In the data rows, the value 128 means zero.
Here are some points, each followed by its number:
[ 83 120 104 136 187 106 112 145 124 126  99  98 156 128 198 110 170 157 115 114 212 120  27 164  94  99 174 149 109 104 107 121 196  92 138 102  78  95 118 156 112 123 116 125 119 153 170 168] 0
[ 82 133 153 132 122 118 151 133 186 145 166  86 116  74 154 134 141  68 123  89 150 103 147  70 136  81 148 150 146 117 132  87 142 121  98 146 107 129 123  75 139 172 120 123 121  78 108 181] 1
[136 143 109 125 119 100 109 173 105 110 116 121 152 147 108 113 132 143 106 127 125 136 132 136 140 168 125 137  83 172 120 188 113 118 160 103 117 126 103 100 110 120 126 118 163 141 140 115] 2
[ 89 110 144 109 113 145 111 105  97 136 110 127 110 164 100  87 158 142 100 148 137 113 129 172  81  81 109 113 110 125 100 108 194 155 140  78 110 118 112 139 189  93 119 184  97 168 119 123] 3
[124 118 141 126 124 114 125 110 153 158 147 161 125 187  46 167 125 131  75 171 112 194 147 174 105 125  90  85 120  72  58 129 106 156 156 119 135 213 118 155 166  80 112 177 117  89  96 153] 4
[161 191 152 121 125 118 145  93 140 115 124 186 112 112 126 229  65 110 174 136  56 130 218 182 169 196 135 112 171  90 128 140  92 145 148 173 190 204 181  89  63 119 130 147 129 138 152 119] 5
[143  69  87 150 192 127 115 124 110 142  99 164 190 236 104  98 156 199 116 125 192 140  77 184 105 152  77 115 110 107 122 120 218 104 136  60 164 133 128 199 101  23 111  92  87 117 108 160] 6
[ 92 135 113 135 143 117  88 117 158 124 143 122 143 106 127  99 148 146 139  96 171  68 122 141 131 101 131 128 119 134 126  88 170 113 144 121 128  91  98 167 136  94 140 115 109 146 139 165] 7
[102 122 130 161 131  86 140 177 134 113 136 105 140 123 129  84 158 123  81 140 214 137  81 129  97 102 137 124 127 143  99 122 173 109 110 101  84 130  98 115 147 148  88 103 103 127 115 175] 8
[ 96 116 137 131  99 106 143 122 138 149 145 111 112 160 138  96 149 149  97 152 164 170 106 103 105 103 134 134 100 157  70 101 118 115 148  83 103 150 131 141 158 107 136 153 142 109 114 123] 9
[146 111 128 163 161  77 131 119 129 143 111 190 192 180 140 177  90 181 139 131 115 164 117 157 104 161 120 134 135  54 107 162  73 102 188 119 157 167 169 181  85  95 159 117 178  91 162 143] 10
[126 134 131 134 109 110  93 148 109 140 143 107 123 143  83 159 135 124 116 123 144 141 155 140 104 124 104  84 133 156 112 124 149 127 123 139 152 143 128 137 153 119 142 157 109 144 120 132] 11
[128 166 142 108  91 164 144 129 141 116 116 111  78  48 127 140 129  84 166 118  90 109 174 146 167 134 143 135 147 114 146 109 129 155 109 153 111 122 118  76 134 124 113 137 121 161 142  89] 12
[ 81 116  78 169 181  24 103 155 125 110 109 138 211 170 130 111 171 205  71 145 190 130  36 183  95 149 121  94 135 122  92 124 180  86 145  79 128 134 130 196 136  89  83 131 127 123 131 186] 13
[ 83  93  96 123 165 141 121 116 133 169 117  56 132 121  89  62 141 141 130  67 183  89  91  89 115 106 109 130 116 164 142 111 208 101 106 135 116  89 113 131 140 115 123 118 148  75 152 162] 14
[139 157 129 118 122 157 160 166 104  94 158 155  62  86 236 128 106 111 153 172 134 135  76  65 139  98 168 164 116 163 117 135  96 104 122 114  90 112 114 117 108 165 143 139 142 156 113  88] 15
[104  55  86  89 184 172 114 157 142 162 139 138 133 128  88 121 145 152 104 107 114 137 110 147 112 134 129 129 104 163 135 133 168 113 122 166 129 148  77 168  61 116 114 145 127 136 140 162] 16
[104 135 135 132  84 107 138 140 130 146 146 102 117 109 139 132 129 104 125 118 132 130 150 104 112  72 106 112 118  91 120 133  86 127 129 145 111 111 112 106 123 154 125 148 126 112 121 136] 17
[119 168 147 123  82 129 140 142 132 147 149  95 105 100 121 151 109  69 103 101 131 157 163 108 121  87 129 124 136 104  51 119 103 124 165 123 104 148 108  79 175 154 121 152 116 124 112 113] 18
[ 80 130 169 124 162 130 121 111 147 109  94 136 134  89  97 146 143  87  89 133 118 100 144 159 114 116 128 132 145 105 112  83 194 161 130 144 115 115 143 138 137 110  92 137  84 171 143 131] 19
[ 66  82 127  82 124 126  79 141 132 120 126 115  95 141  58  61 193 136  96 106 161  77  95 186  93 136  94 117  88 172 135 119 238 161 103 142 134  90 156 158 160  72 134 152  65 197 113 117] 20
[139 117 146 123 108  90  90 111 108 137 125 134 121 174  60 137 131 132 120 136 111 207 147 190 101 141 117 101 113 111  82 124 146 150 145 115 106 200 180 132 155 110 115 129 130 128 129 142] 21
[ 57 128 120 120 197 150 123 120 113 114  71 167 127 108 103 117 144 118  96 119 122  84 112 167 132 167 112 143 173 117 145 103 211 165 135 138 124 108 126 209  78  84 114 158 118 181 150 121] 22
[116 154 136 111  52 116 119 148 133 136 135  88 115  95 132 195 158  85 139  90  99 126 174 169 147  91 117 106  89 115 110 127 127 142 145 136  90 116 119 106 113 157 121 173  85 127 132 148] 23
[ 37 132 119 102 154 141  85 164 127 137 118  81  87  66  92  63 168 104  97 109 211  64 103 102  78 108 144 142 122 198 146 120 240 137  89 135 109  74 101  97 148 155 117 123 110 203 163 164] 24
[163  84 141 120 157 178 114 117 111 125 135 190 148 141  83 145 124 142 125 139  44 161 146 149 110 194 104 136 138 148 211 149 146 177 108 140 178 164 144 140  87 107 146 119 165 167  99  81] 25
[161 110 117 105 152 131 108 104 164 139 138 191 160 162  83 154  90 167 143 131  90 158 124 131 149 207 118 103 145 110 183 148  98 121 142 152 160 144 145 185  86 146 134  70 185 121 154 138] 26
[137  95 162 194 207 174 145 122 101  68 101 149 151 135 148  93 172 109 136 158 157 119  77 125 144 166 141 153 149 154 158  98 246 148  97  92 100  94 140 143 100  83  54 111  89 177 128  98] 27
[115 127 134 164 130 127 155 140 114 105 113 109 110 123 171 111 160  86 129 141 138 126 108 126 112 102 132 162 122 129 128 122 148 147 107 107 114 114 112 110 136 140 107 165 105 132 102 127] 28
[129 145 128 147 122  85 146 117 133 120 159 125 159 130 141 117 130 131 142 131 153 111 132  97 158 128 122 123 148 124 131 125 119 133  89 114 149 104 127 121 162 148 122  95 112 118  97 167] 29
[157 158 138 129 134 152 151 109 136 112 137 143 104 137 162 115 130 128 122 122 159 132 143 106 145 138 138 141 151 127 134 116 149 130 107  88 137 151 147 117 164 128 122 120 108 146  99  97] 30
[ 83 120 139  95  78 168 150 111 101 155 173 140  78 131 141  80 152 136 135 178 120 110 105  94 111  61 110 110 129 146 134  86 114 168 107 140 123 113 129 155 191 124 170 192  80 158  78  78] 31
[146 177 118 145  54  83 153 135 144 120 125  71 131 135 149 155 123  95 107 113 163 192 156 111 123 112 153 131  93 123  28 138  65 107 155  77  93 153 122  85 160 153 100 113 148  75 139 175] 32
[ 52 129 136 152 107 106 130 134 133  95 145 124 110 130 140 108 167 144 101 133 153 103 120 135 118 116 123 121 108 147  84 123 185 133  91 107  78 101 126 144 138 104  99 168  77 161 105 137] 33
[180 124  93 149 184 153 113 157 103  95 112 148 168 108 127 123 116 148 171 104  89  89 116 111 169 206 147 159 163 188 254 169 131 130  83 152 198  87 131  91  57 138 153  59 162 183 139 100] 34
[157 110 100 141 200 166 136 147 105 122 168 146 141  93 156 105  89 117 165 115  77  81 117  85 112 136 112 165 189 172 255 147 115 111  68 187 183 110  99 106  81 187 153  97 180 109 123 125] 35
[137 136 118  97 102 109 109 129 110 128 160 157 115 160 134 110 115 145 145 151 155 132 103 105 128 129 140 128 134 134 135 146  97 139 114 140 163 134 141 118 150 131 164 117 121 121 113  96] 36
[138 150 166  66  89 191 174 127 152 174 119  97  24  94 174 126  97  87 151 128 101 101 150  94 130  53 172 178 115 129 128  99 118 123 159 126  57 102 132 106 143 144 158 159 135 149 142  93] 37
[110 128 127  79  78 116 118  91 130 149 140 159  95 162  38 192 110 141 109 127  88 165 202 208 122 145  94  57 120 109  88 109  90 164 140 141 165 214 164 139 172  77 142 187 113 126 108 107] 38
[137  56 104 145 246 160 131 150  97 136 118 151 185 163 141 114 152 157 131 129 142 106  98 144  99 181 141 171 153 149 172 119 209  97  99 107 149 136 138 162  83  93 134  65 105 136 104 128] 39
[ 95 143 101 137 106  86 142 139 151 131 153 128 149 128 159 120 134 131 133 131 141  95 132 141 144 107 106 123 156 121 122 135  88 136 109 148 135 114 145 114 160 171 129 169 138 132  93 137] 40
[152 131 155 123 121 177 147  83 116 123 117 174  96 120 183  92 117 153 144 119 109 116  98  85 153 108 157 150 130 116 127 116  97 130 147 117  87  95 135 173 151 136 141 111 170 130 162 101] 41
[183  88 150 160 191 179 151  80 144 121 114 203 140 164 168 148  83 172 151 132  63 168 103 114 152 195 140 135 169  91 171 103 111 111 109 146 145 163 179 182  78 109 147  78 176  79 126 109] 42
[126  94  81 120 243 164 140 122 163 124 144 180 152 120 137  99  81 186 143  79 109  72  80  94 151 212 136 137 184 174 254 139 140 102 105 170 174 114 135 157  22 158 164  63 188 113 163 125] 43
[170  90  81 137  98  95 104 201 117 141 168  61 139 146 169  56 142 158 137 103 159 119  59  19 109  95 128 189 104 190 115 187  57  93 122 138 112  72  54  91 148 166 193  80 185  96 141 146] 44
[ 94 137 125 155 111  81 126 116 148 144 143 107 140 107 140  97 156 133 122 113 188 120 138 123 118  96 106 135 101 117  79 125 121 138 132 116 116 105 116 127 161 115 102 157  70 131 124 171] 45
[116 175 144 102  95 107 117 159 132  98 134  84 103  84 122 151 159  74 116 127 195 114 163 137 124 113 141 130 122 158  66 102 151 135 141 126 104 114  97  71 146 141 125 145  76 173 140 134] 46
[104 169  93  77  62  96  88 141 127 141 121  66 114  54 121 148 115 110 126  86 104 100 190 155 165  96 128 121 116 156 103 144  83 120 115 177 139 118 139  63 152 175 140 149 151 122 166 148] 47
[ 92 102 109 164 141 144 124 172 135 114 147  87 130 110 136  58 169 125 120 103 203  74  79  84 100  72 134 139 105 160 124 114 198 110  94 111 119  84  59 118 150 134 128 135  81 134  98 172] 48
[150 180 156 125 162 141 173  91 140 145 117 204 114 107 153 201  91 112 177 158  50 145 203 158 182 198 133 120 170  89 132 122  70 161 135 157 170 181 192 132  76 112 132 167 121 130 132  80] 49
[138 134 140 159 116  98 156 124 155 128 158  90 153 125 185 134 136 113 138 108 185 116 100  70 144  91 122 141 143  96 114 121 120 115 107 127 156  94 124 126 124 143 113 111  97  90 112 170] 50
[ 79  96 127  58 118 161  83 133 151 171 128 106  98  84  72  36 137 102 109  89  94  86 150 144 134 113 100 119  83 196 168 112 143 159  90 178 147 116 118  99 159  98 139 149  85 127 129 114] 51
[167  83  78 135 171 147 155 122 126 115 163 196 168 155 103 152  84 167 163 136  85 142 105 137 117 192 122 116 173 112 193 163 100 108 140 160 148 169 139 133  75 138 157  59 157 128 133 122] 52
[ 98 109 106  75  82 149 106 140 105 149 146 127 117 130  78  41 150 157  86 122 125 125  97 150 110  75  88 105  76 196 114 117 144 155 115 131 114 122  85 101 228  83 127 137  92 148 116 109] 53
[117  82 154  96 146 173 123  66 131 154  85 167 122 166  42  70 160 122  91 124  85 160 165 173 152 132  90  97  98 105 106 104 209 196 120  88 110 131 160 193 154  75  89 165  79 125 108 111] 54
[120 163 138 128 104 113 137 151 109 110  98 117 147 118 154 165 135 121 133 132 112 114 141 164 157 121 136 113 132 102 101 100 111 123 153 128 133 103 113 116 118 122 115 152 123 133 137 142] 55
[ 97 161 151 107 109 160 136 100 152 152 141 148  79  97 138 163  86 139 144 135 102 102 156 129 128 115 151 117 146 103 146 115 110 134 161 165 133 122 152 141 129 150 155 168 133 172 155 110] 56
[181 173 174 137 152 191 158  95 167 133 122 166 123 110 145 197  43  80 170 111  79 152 181  97 172 176 140 126 175  73 148 138  34 108 148 159 170 171 172 111  91 171 129 114 177  81 128 108] 57
[160 164 108 147 131 104 162 165 132  87 134 102 133 116 200 192  96 114 119 145 163 171 125 115 106 130 172 164 154 124 101 164  60  74 184 102  92 111 115  76  84 190 146 116 164 138 147 161] 58
[123 150 163 114  34 168 140 106 124 148 156 109  54 118 135  98 145  97 124 136 137 174 184 111 160  45 122 107  93 130  77 104 102 160 125 131  81 114 145 105 230 121 114 178  66 104 108 104] 59
[156 193 141 143  92 115 157 107 153 132 144 130 112  79 159 174  73 103 151 114 112 115 168  83 151 124 129 127 153  93  84 129  39 132 136 133 157 140 145 116 135 164 171 129 152 101 144  96] 60
[127 166 147 108 140 126 160 130 149 144 122 124 118 147 175 132 110 145 140 173 152 132  92  98 122  88 170 140 134 121 102 106  99 111 163 101 101 103 146 147 139 166 139 151 123 167 131 123] 61
[148 127 104 112 101 120 103 150 113 114 151 146 128 166 112 144 142 150 145 193 118 197 134 141 108 147 103  98 105 146 113 175  77 138 138 124 141 179 126  97 185 114 149 148 125 157 116  71] 62
[ 98  74 118  99 136  94  99 139 115 155 124 120 143 194 128  55 160 172  75 117 189 122  38 137  84  94 129 112 103 134  61 110 190  95 141 116 104 114  85 205 164  83 102 129 125 105 142 187] 63
[141 124  80 147  77  83 100 183 122 107 179  64 161 131 105  91 148 144  91 124 177 150  92  53  82  97 125 144 124 171  76 181  92 119 108 128 128 118  22  89 167 175 140 111 166  98 114 125] 64
[105  99 164 120 170 176 133  91 131 120  71 189 114 145 121 113 151 144 117 168  45 132 102 194 133 132 138 128 123 104 143  80 220 168 132 109  80 153 169 190  86  68  97 179 115 194  99  83] 65
[165 140 139 133 144  86 150  86 117 132 137 186 129 195 100 161 102 188 110 151 103 209 130 165 116 170 126  98 163 100  85 152  84 109 167  77 104 220 176 151 123 118 136 110 182 120 126 128] 66
[150 110  97 120  91 178 109 150 102  91 154 101 103 101 121 135 132 131 160 137 114 109 125  81 147 162 150 149 116 212 185 169 109 137 119 142 125 104  86 104  99 161 157 104 177 156 146  84] 67
[146 139 135 120 123 190 142  90 114 127 129 165 102 129 119 120 101 130 146 146  71 142 132 125 165 144 121 128 140 106 165 143  91 165 107 157 137 138 170 133 148 149 128 115 136 133  93  71] 68
[126 124 140  97 115 156 143  95 149 137 121 168 101 116 107 132  87 136 166 146  66 107 188 138 152 145 115 108 134 112 124 151  79 176 144 147 157 144 164 125 118 147 150 153 135 126 137  79] 69
[109  74  99 157 216 114 120 141 124 106  93 169 215 153 145 104 135 182 115 107 174 112  44 146 118 191 139 111 139 113 135 136 202 104 134  97 162 136  97 181  63 114 109  76 162 126 163 187] 70
[ 73  98 128 136 136 119 114 142 140 106 111 127 138 138 126 139 151 138  81 114 170 125 104 184  88 123 136 121 113 146  95 126 221 127 162  85  80 141 128 156 131 103  89 151 100 176 127 149] 71
[ 91  87 133 138 148 144  75 160  90 112 104  76 140 109 135  86 176 136 118  90 145  80 105 150 131 125 133 132  92 185 140 122 238 130  81 110 100  88 107 115 122  86  93 136  57 191 142 138] 72
[101 177 147 106 136 140 137 181 131 101  98 109  98  73 191 156 105 104 131 101 117  91 134 155 118 121 184 146 138 159 133 116 118 111 131 136  79 106 143  70 122 181 130 120 141 181 173 136] 73
[157 147 140  91  85 173 138 124 102 137 139 150 104 125 117 153  83 132 123 166  66 143 166 136 131 105 132 120 127 118 116 124  73 164 133 153 117 142 148 120 163 103 140 147 155 130 124  63] 74
[143 111  95 141 203 150 145 141 128 115 135 175 171 115 124  91 101 145 148 137 145  71  94  82 156 188 105 147 174 154 208 144 158 123  96 161 215 121  78 143 102 125 135  80 122 129 142 149] 75
[140 121 131 136 118 142 116 153 108 107 124 116 140 134 144 158 161 102 132 119 144 139  98 144  97 134 151 127 107 151 133 135 124 109 121 127  93 123 104 100 139 133 122 133 154 136 135 121] 76
[136  79  71 116 180 128 108 143 130 128 125 142 174 158  83  73 123 187 122 127 144 106  81 121 123 186 107 128 119 192 191 154 171 127  90 160 189 139 108 165  93 118 134  73 129 125 113 155] 77
Which five points above are nearest to each new point, looking only along the 6 directions in which the numbered points spread most? Their numbers follow each, smallest number first.
[120 104  85 124 110 102  86 136  98 127 123  86 166 167 114  52 177 201  82 124 187 131  55 117 105  91 124 139  94 155  96 135 172 110 142  77  99  97  96 178 160 108 148 115 130 106 123 140] 8 9 14 48 63
[149 125 111 109  77  97 123 136  88 128 157 153 101 193 126 161 140 180 117 160  80 181 142 145 114 120 107 101  97 141 108 168  64 162 122 127 127 197 141 129 180 120 168 153 170 132  89  61] 4 21 36 62 74
[186 109 124 116  73 169 104 128 117  91 125 118 139  99 103 110 102 133 173 114  71 138 123  77 174 162 127 158 138 178 187 182  60 144 130 129 140  90  88 118 108 125 156  67 211 131 148  77] 35 36 52 67 68
[120 179 163 102 117 115 145 150 132 119 112 134  97 105 157 174  93 106 158 158  92 130 154 155 129 141 170 114 159 122 130 129 107 119 145 160 114 130 127  97  91 174 118 157 159 151 139 128] 12 55 56 60 73
[167 129 152 134  88 137 123 138 104 119 118  82 106 115 195 145 137  73 153 126 100 138 143 155 141 102 146 149 124  93 120 117  81 124 133 152 101  97 151  78 135 116 168 160  89 157 111  71] 12 17 30 37 56
[107 156 150 131  83  90 127 143 134 114 141 116 108 136  99 167 178 115 124 154 155 134 124 155 125 143 157 117 119 164  83 122 154 159 112 123 115 139 100 107 144 137 108 138  69 144 114 146] 11 40 45 46 55
[108 107 120 112 138  92  85 157 117 115 119  63 136 127  79 121 164 121  63 126 160 125 126 150  58 117 131 127  85 175  98 116 158 143 111 103  82  94 109  94 182 128 108 127 136 156 139 158] 7 8 14 33 45
[180  93 110 130 195 129 139 115 124 146 111 160 167 169 143 151  99 169 153 132  99 175 127 122 126 201 129 141 122 109 169 182 107  81 136 120 164 150 132 159  42  97 169  78 170 109 149 106] 10 26 42 52 75
[105 145 105 104  49 108 115 146 139 153 155  72 113  63 121 148 121  97 152 113 120  96 164 129 148  75 120 117 113 130 135 123  77 142 136 155 131  85  96  73 134 152 153 170 130 130 119 106] 1 17 18 23 47
[ 51 119 129 111 139 136 101 134 118 108 130 122 139  99  86 108 166 129 104 135 160  61 116 133 105 120 128 155 144 179 143 117 241 162 138 102 101  75  95 139 106  76 123 146  95 204 135 144] 7 20 24 33 72
[ 90 101 125 160  92  63  86 165 147 132 121  75 148 218 110 119 199 152  69 121 218 222  97 170  84 124 123 109  86 135  29 112 133 101 144  62  70 145 102 103 195 113  97 136 124 136 133 182] 8 9 13 45 63
[143 185 162 164 172 162 188 131 141  98 100 140 139 106 228 169 129  98 148 148 148 119 161 109 148 161 164 157 145 117 147 108 154 124 118  93  97 107 167 111  84 157  98 118 122 137 121 125] 28 30 55 61 73
[152 148  83 160  85 136 125 172 129 134 171  96 124  64 122  50 119 138 130  88 149 100  76  48 127 120 124 145 135 202 150 164  94 137  67 135 141  99  75  60 153 165 142 109 158 116 133 134] 1 29 44 64 67
[111 104 129 151 160 126 134 158 123 124 141 129 126 130 145 121 169 121 127 119 162 105 107 138 141 123 136 143  99 149 140 111 160 125  89 127 127 115 112 120 128 110 116 115  89 130  96 146] 7 14 28 29 76
[165 117  63 135 112 119  85 172  94 157 190  95 135  78 119  59 162 126 127 100 117 116  82  88 121 100 117 156 109 178 175 175  71 108  88 190 137  73  64  83 154 158 197  67 152 125 119  93] 29 36 44 64 67
[141 111 157 113 130 163 143 102 145 161 121 104  93 102 149 124  97 114 176 131 120 127 136 109 139  57 113 145 125  80 115  82 132 118 143 118  97 114 119 154 132 139 132 151 118 117 114 117] 28 30 41 56 61
[100 135 155 114  65 104 130 135 189 149 127  69 120 100 127 189 123  99 124 122 128 131 165 112 116  88 149 133 104 100  77 128  99 107 183 112  86  88 124 104 129 154 137 148 102 112 128 167] 17 18 23 46 55
[133 137 112 145 128  60  74 152 123 109 126 127 191 120  95 127 131 141 106 120 147 135 102 155 112 169 135  83 119 147 139 151 121 113 107 137 148 136  94 124 178 136  97  88 141 117 162 144] 2 11 16 29 76
[123 140 175 133 120 119 105  87 141 126 106  78 114  99  99 151 152  80 112 116 129 112 176 159 116 111 128 138 160 121 133 100 151 151 113 141 138 103 147  96 191 125 125 139 108 136 137 132] 11 19 23 46 55
[ 99 127 125 146 119  83  92 145 130  53  89 101 161 118  73 142 193 101 112 147 154 100 136 211 153 174 150 153 115 172 115 138 196 182 131 103 118 109 132  87 106  66  79 140  85 209 121 130] 7 19 33 71 72
[ 88 112 101 143 128  76 114 131 141 150 139 116 165 148  96 101 154 161 111 120 170 104 104 156 111  88 106  86 118 112  82 109 164 119 148 141 127 120 109 176 131  84 119 144  57 122 122 151] 7 8 33 45 71
[163 108 120 118 144 159  97 149  99  71 121 137 123 132 109 135 135 115 157 155  84 141 118 114 161 232 147 148 138 215 177 188 154 152 120 144 159 127 110 100  62 128 135  89 148 199 128  68] 25 34 35 67 75
[140 123  74 152 168 130 147 155 125 131 147 174 140 114 201 111  83 188 175 129 127  91  50  40 148 169 152 134 162 165 188 170  84  88 117 139 154  91  91 132  64 160 186  73 184  82 130 141] 34 35 43 67 75
[141 146 128 129  95 151 143 119 127 141 152 106  92 104 206 167 113 106 163 126 115 139 150 103 131  81 161 140 129  87 129 137  58 117 147 154 109  97 144  87 131 177 151 139 127 112 132 113] 15 17 56 60 61
[123  79 130 135 170 129  93 107 123 110 113 133 183 146  62  94 142 154 113 120 122 129 115 149 130 143 106 126 133 171 160 124 212 144 122 110 144 128  97 162 104  72 122 123 100 157 136 137] 7 16 22 39 77
[120 135 169 113 106 166 152 102 157 158 125 102 103 121 167 111 108 106 157  83 105 121 141  89 128  57 154 133 112  73 115 108 117 106 131 147  75 112 158 127 143 172 134 131 147  93 114 148] 17 28 30 40 61
[182 189 164 169 116 132 176 109 174 104 116 158 150  98 176 220  63  69 190 111  77 150 209 118 166 186 136 127 180  47 156 154  21 115 141 190 189 153 172  68  80 153 162 110 174  88 134  93] 5 49 57 60 69
[169 118 132 166 130 136 140 116 109 137 140 147 149 150 167 136 125 113 137 131  79 169 142 143 149  94 116 169  98  71  96 120 110 152 130 105 109 121 131 159 130 104 114 156  92  89 103 112] 9 30 41 55 61
[163 124  87 139 107  77 122 190  95 105 108  92 126 174 175 161 119 147  90 136 138 230  69 104  80 117 156 138  73 133  71 193  60  77 182  86  44 152 103 112 119 144 160  84 218  78 141 147] 9 32 50 58 64
[ 99  77 107 132 181 124 108 137 136 103 112 148 163 145  79  77 168 150  84 109 128 106 105 154 119 171 107 116 134 163 164 130 210 146 113 138 147 128 124 159 106 111 102 101 119 133 146 175] 7 16 22 39 77
[161 140 144 121  76 145 149 154 117 131 129  80 121 108 189  74 133  94 145 105 150 119  89  84 155  70 140 164 119 124 116 134  82 121 136 111 101  70  99  93 145 175 130 126 163 104 129 131] 1 15 17 50 61
[132 118 100 117 119 103 158 136 104 151 159 115 101 157 186 119 130 179 125 181 140 143  79 118  89  49 114 146 106 117  97 116  76 118 168 105 105 118 124 165 173 154 166 144 134 103 104 139] 9 29 36 50 61
[105 127 120  88 137 131 122 161 139 177 134 122  90 128 153  86 142 128 122 130 144 124 111 143 106  90 158 130 111 133 101 116 117 110 110 146  98 117 134 115 148 162 130 162  87 131 120 159] 17 28 40 45 76
[162 161 187 158 108 154 164  74 153 106 110 135 122 115 182 141 124 104 126 108 159 122 134  92 147 108 161 136 139 106 108 108 158 110 123  80 115 125 154 142 130 132  82 125 120 144 108 147] 28 30 41 55 61
[120 118 141 148 136 131 134 144 125 135 124 115 127 126 164 109 151 113 131 108 127 127 111 130 108  98 144 138  85 103 140 126 155 102 109 125 106 127 137 101 114 162 112 137 140 108  78 170] 28 29 40 50 76
[196 200 182 148 133 124 185  93 127 120  88 127 120  93 202 217  55 102 184 117  81 136 193 108 171 153 143 147 187  71 166 159  33 108 134 154 144 122 214  81 102 184 147  80 166 126 142  90] 5 49 56 57 60
[164 119 156 154 150 142 183 112 146 144 147 133 108 138 170  84 130 120 105 157 181 159 112  54  91 117 144 153 137  89 104 114 119 101 140 109  96 132 114 149 175 141 126  91 124  90  98 135] 9 30 41 50 61
[138 171 113 158  95  91 138 104 128 155 127 129 125 121 127 125 108 117 152 114 147 122 161 135 152 114  90  84 127  78 105 121  75 131 103 167 196 141 129 147 179 136 146 117 124  60 132 149] 2 11 17 40 62
[ 99 116 126 123 138 149 119 111 153 156 163 119 132  90  57  95 156  56 123 106 129  68 131 105 131 126  97 142 130 172 164 120 168 159  57 182 172 121  96  91 140 173  97 153 136 109 127 134] 7 14 16 51 67
[136 126  86 165 105  95 114 147 134 132 179 125 161 119 114 147 130 152 122  85 148 113 129  98 112 131 114 123 135 144 108 176  95  98 114 115 154 155  95 108 135 155 133 113 133  88 114 131] 2 29 36 40 76
[188  80  96 199  94 117 133 170  73  86 192  62 165 132 177  85 170 110 151 154 141 146  51  18 134  93 109 166 111 148 147 166 129  86  98 140 122  88  35 111 118  91 146  85 124 105 101 110] 14 29 44 50 64
[156 110  60  99  86 109 128 205  90 142 209  92 132 130 190  17 128 187 140 116 153 126  55  25 139  85 135 161 102 225 120 191  50  88  98 136 103 104  52  94 168 172 190  89 160  96  95 114] 36 44 50 64 67
[ 97 148 156 126  98 164 134 109 108 137 164 156  77 127 179  72 138 138 116 170 103 108 115 108 149  87 130 128 126 127 110  98 115 161  94 122  87 119 162 126 195 144 145 160 104 131 110  95] 28 30 31 37 41
[168 122 117 101 101 110 100 158 109 143 134 109 120 152  81 159 126 141 108 143  66 161 120 167 126 126  92 115  95 118 106 161  95 120 148 142 118 182 123 117 121 105 158 168 174  94 122  85] 2 11 21 36 62
[176  82  60 156 107 167 139 159 108 125 195 117 145 118 194  70 121 157 161 113 142 153  54   0 118 121 149 167 144 163 151 172  64 112 106 122 157  99  42  94 145 170 165  61 186  92 125 113] 15 36 44 64 67
[121 150 133 116  95  92  75 141 118 143 105  97 125 160 108 120 137 169 117 132 163 126 101 179  76 120 140  98  80 127  97 133 142 100 174 112  88 139 129 139 211 100 120 133 104 141 151 133] 3 9 11 33 45
[136 119 120 111 159  88 143 119 153 163 131 150 149 170  74 179 114 146 116 162 140 178 171 179 120 155 111  85 143  94  90 120 104 120 139 140 172 203 143 139 145  91 144 141 123 120 131 141] 4 11 21 62 66
[ 92  84  91 122 120 118 101 146 116 117 141 118 137 159  91  71 173 158 110 147 119  87  77 158 119  96 100 140  75 181 134 139 153 143 117 130 143  99  95 158 140 106 116 168  97 161 107 131] 7 14 16 20 53
[105 132 138 142 103 119 116 122 125 127 112  98 105  91 135 107 127 127 128 123 124  97 163 143 143 103 106 113 111 138 133 135 122 122 144 139 132 132 136 100 128 119 126 160 122 130 143 126] 11 17 40 55 76
[139 139 128 164 156 120 121 145 109 103 106 139 121 146  93 157 108 107 147 154 133 138 153 143 128 175 117 137 134 169 153 138 131 124 122 134 172 127 115 110 109 118 129 106 110 155 133 129] 2 16 29 40 76
[ 76 103  99 115 165 105  78 158 125 155 128 102 151 138 108  52 167 170  96 127 178  86  44 134  70 113 123 110 122 164 166 135 209 101  93 113 135 107  99 154 130 122 150 115 121 132 133 157] 7 14 16 48 72
[100  95  92 131 160 115 118 136 134 117 107 108 159 114  99 121 130 145 107 114 124  78 119 141 151 124 119 107 128 126 159 139 151 126 136 127 161 112 113 158  82 122 125 142 136 133 140 150] 2 7 16 29 76
[150 152 153  97  88 116 141 114 156 141 102 119 142  99 154 193  91 125 152 128  66 144 189 173 136 128 126 123 136  81 126 138  57 143 168 156 138 122 161  99 137 163 151 140 158 134 145 123] 55 56 60 69 74
[ 80  78 140  72 188 208 104 102 128 141  68 156 107 115  89 111 138 116 129 121  98  77 155 187 107 142 118 126 131 133 167  81 241 130 120 150 118 130 149 176  99  77 104 139  81 173 140  94] 19 22 27 54 65
[112 122 145 125  94 113 115 130 106 131 148 160 100 158  52 148 147 100  98 172 104 155 129 172  93 142  76  81  99 103  85 118 131 160 140 132 130 176 138 148 182  75 107 186  97 159  95  83] 4 11 21 38 54
[124 116 174 104 114 160 134  80 127 145 134 181  93 163   5 171 129 103 111 150  87 183 227 183 131 151  74  78 135 118  88 106 141 191  99 141 148 217 161 117 160  60  89 156  80 151 104  83] 4 21 38 54 69
[103 115 159 116 109 146 161  93 141 145 114 124 105 112 151  89 134 109 157 161 129 131 138 118 157 105 116 137 130 112 109  92 114 132 125 122 112 109 119 137 151 132 124 132 105 129 109 124] 28 30 40 61 76
[193 128 147  85 173 213 122  68 113 147 106 192 131 132  81 141  53 133 170 126  56 176 160 145 153 181 122 119 155 130 196 134 108 158 113 152 155 166 163 126 125 137 149  98 185 129 151  66] 25 26 52 68 69
[108 146 132 126  80 124 105 145 113 103 153  96 122  76  87 134 211  55 131 127 123  71 155 158 153 123 108 134 125 144 158  95 160 205  53 175 162  95 102  55 169 119 107 130  56 160 107 101] 12 23 46 47 51
